In the rows, 128 means zero.
One turn sends every row of this set to another row. A few are shown first. Where does it send the rows asked after them?
K_689: [126 112 152 160 135 116 125 111 114 139 173 117 121 131 150 142 158 138
 116 164 114 131 117 161 132 160 129 115 111 121 143 105 157 148 146 113
 145 100 118]
K_971: [152 150  96 144  95 117 132 139 136 143 105 134 127 120 114 115 124 107
 105 125 126 135 130 133 137 133 129 144 158 143 108 108 128 152 158  96
 162 112 109]
K_364: [138 129 116 155 120 113 133 140 117 125 102 122 117 104 103  93 119 112
 129 144 135 141 122 140 130 129 140 134 135 137  96  88 134 141 126  91
 155 110  94]
K_887: [166 136 114 136 144 102 114 112 110 112 142 144 123 139 148 131 128 153
 141 169 117 137 126 144 124 143 152 142 130 132 144 108 103 159 135 112
 127 134 133]
K_874: [142 138 116 160 104 121 128 141 133 135 112 121 112  97 104 104 131 122
 114 128 137 140 133 133 133 133 124 130 140 146  79 101 125 145 143  91
 151 113  97]
K_736: [125 153 111 158 105 113 170 141 115 147 154 123  94 111 151 149 133 160
 124 138  98 122 111 163 129 128 125 143 128 108 140 114 117 128 105 109
 149 110  88]
K_803: [144 148 107 154 109 123 125 147 133 124 124 103 117 101 119 123 140 114
 103 115 121 142 128 134 133 138 116 126 137 129  91 111 145 142 151 102
 169  80  94]
K_722: [146 135 103 145 130 115 129 149 122 105 120 110 131 101 120 122 123 112
 112 132 120 144 120 138 134 135 128 126 124 115  90 107 151 134 125 103
 162  76  95]
K_25: [138 157  99 147 113 116 138 153 149 143 121 114 117 121 124 124 117 119
  79 135 128 140 129 132 133 146 110 119 140 140 104 103 129 143 152  91
 172 101 103]
K_934: [135 112 151 162 133 116 121 112 101 145 161 120 118 129 145 143 156 148
 112 170 118 131 112 162 122 160 132 118 112 117 134  99 153 142 142 117
 140 101 117]
K_933: [165 137 116 139 141 102 112 121  98 126 135 146 120 144 143 138 126 159
 124 178 116 136 120 146 121 150 150 141 128 127 145 104 107 150 135 117
 127 131 131]
K_788: [125 144 111 150 104 109 162 145 120 137 148 143 101 111 156 158 127 156
 112 132  88 120 122 148 142 115 135 149 128 122 154 111 126 132 113  96
 133 126  98]
K_184: [124 137 133 172 103 115 121 116 149 125 131 108  86 120 117 127 149 135
 130 124 131 127 122 137 143 115 142 129 157 106  94 110 156 131 140  82
 148 128 120]
K_836: [140 165 111 157  98 101 131 122 149 134 120 124 102 132 112 140 121 133
 123 141 139 116 122 141 153 126 141 139 172  99 101 126 132 141 139  91
 143 141 132]
K_630: [138 135 103 140 103 112 138 139 126 143 105 141 137 131 116 108 121  93
 105 146 123 141 119 145 138 132 142 141 159 131 121  93 147 143 144  92
 167 112 108]
K_416: [124 162 123 171 122 112 127 126 151 123 130  81  78 128 124 130 131 141
 121 125 128 123 110 143 133 136 130 119 141  96 115 120 147 131 140  94
 174 103 108]
K_627: [165 114 131 157 129 115 114 105  94 132 156 148 132 126 140 142 153 156
 135 168 123 134 118 158 123 149 142 136 129 115 108 106 132 143 129 120
 118 115 132]
K_226: [160 118 133 157 131 113 125  97 107 126 170 139 135 122 140 139 153 152
 144 166 127 132 124 162 130 153 132 131 126 115  99 112 130 149 125 118
 123 114 132]
K_869: [134 143 100 139 124 109 147 155 141 135 128 122 137 128 124 129 111 107
  79 154 129 144 121 144 140 148 118 115 139 123 105  95 145 133 131  89
 168  98 105]
K_310: [124 134 118 157 106 117 158 139 117 132 157 135  90 105 154 145 149 160
 125 126  89 131 121 149 129 109 137 145 132 120 137 102 128 124 107  97
 135 121  90]
K_444: [138 168 100 153 125 102 127 132 163 118 119 110  94 141 131 148 109 143
 103 125 125 117 117 133 148 128 135 129 146 105 130 125 140 138 146  86
 157 120 127]
K_380: [134 144 132 138 145 100 121 124 110 131 146 112 111 148 150 132 133 140
 119 175 110 133 117 153 127 161 145 127 121 131 180 106 122 162 153 114
 157 118 116]
K_19: [126 124 157 154 122 130 158 111 138 128 167 116 109 131 144 153 155 134
 123 131 114 118 141 156 129 163 119 105 125 131 140 115 133 173 142 100
 139 107 126]
K_858: [155 131 136 148 120 130 155  98 132 115 167 130 117 127 142 150 156 144
 150 130 121 123 142 155 121 156 121 120 142 118 109 122 110 171 124 109
 131 111 134]
K_23: [153 142 126 134 131 120 142 114 133 102 148 130 100 136 146 141 140 145
 145 136 114 131 149 137 120 149 138 125 145 138 139 113  89 178 131  99
 130 134 135]
K_864: [138 136 132 142 142 104 114 129 100 136 141 117 110 146 151 140 136 146
 110 175 106 132 111 151 122 162 144 128 116 123 175 102 131 152 152 121
 151 109 116]
K_907: [126 152 117 152  94 106 166 142 107 149 152 134  96 103 143 146 140 152
 132 147  99 127 120 157 136 122 137 152 146 113 133 112 110 133 106 108
 136 131  90]
K_668: [128 149 142 136 121 117 149 124 127 121 148 108  96 140 142 147 146 126
 132 140 108 123 140 149 127 163 135 118 140 133 169 117 108 183 147 109
 153 120 124]

K_668 turns into K_23
K_788 turns into K_907
K_933 turns into K_627
Where do these go?
K_380 turns into K_887
K_803 turns into K_25
K_184 turns into K_416
K_364 turns into K_722

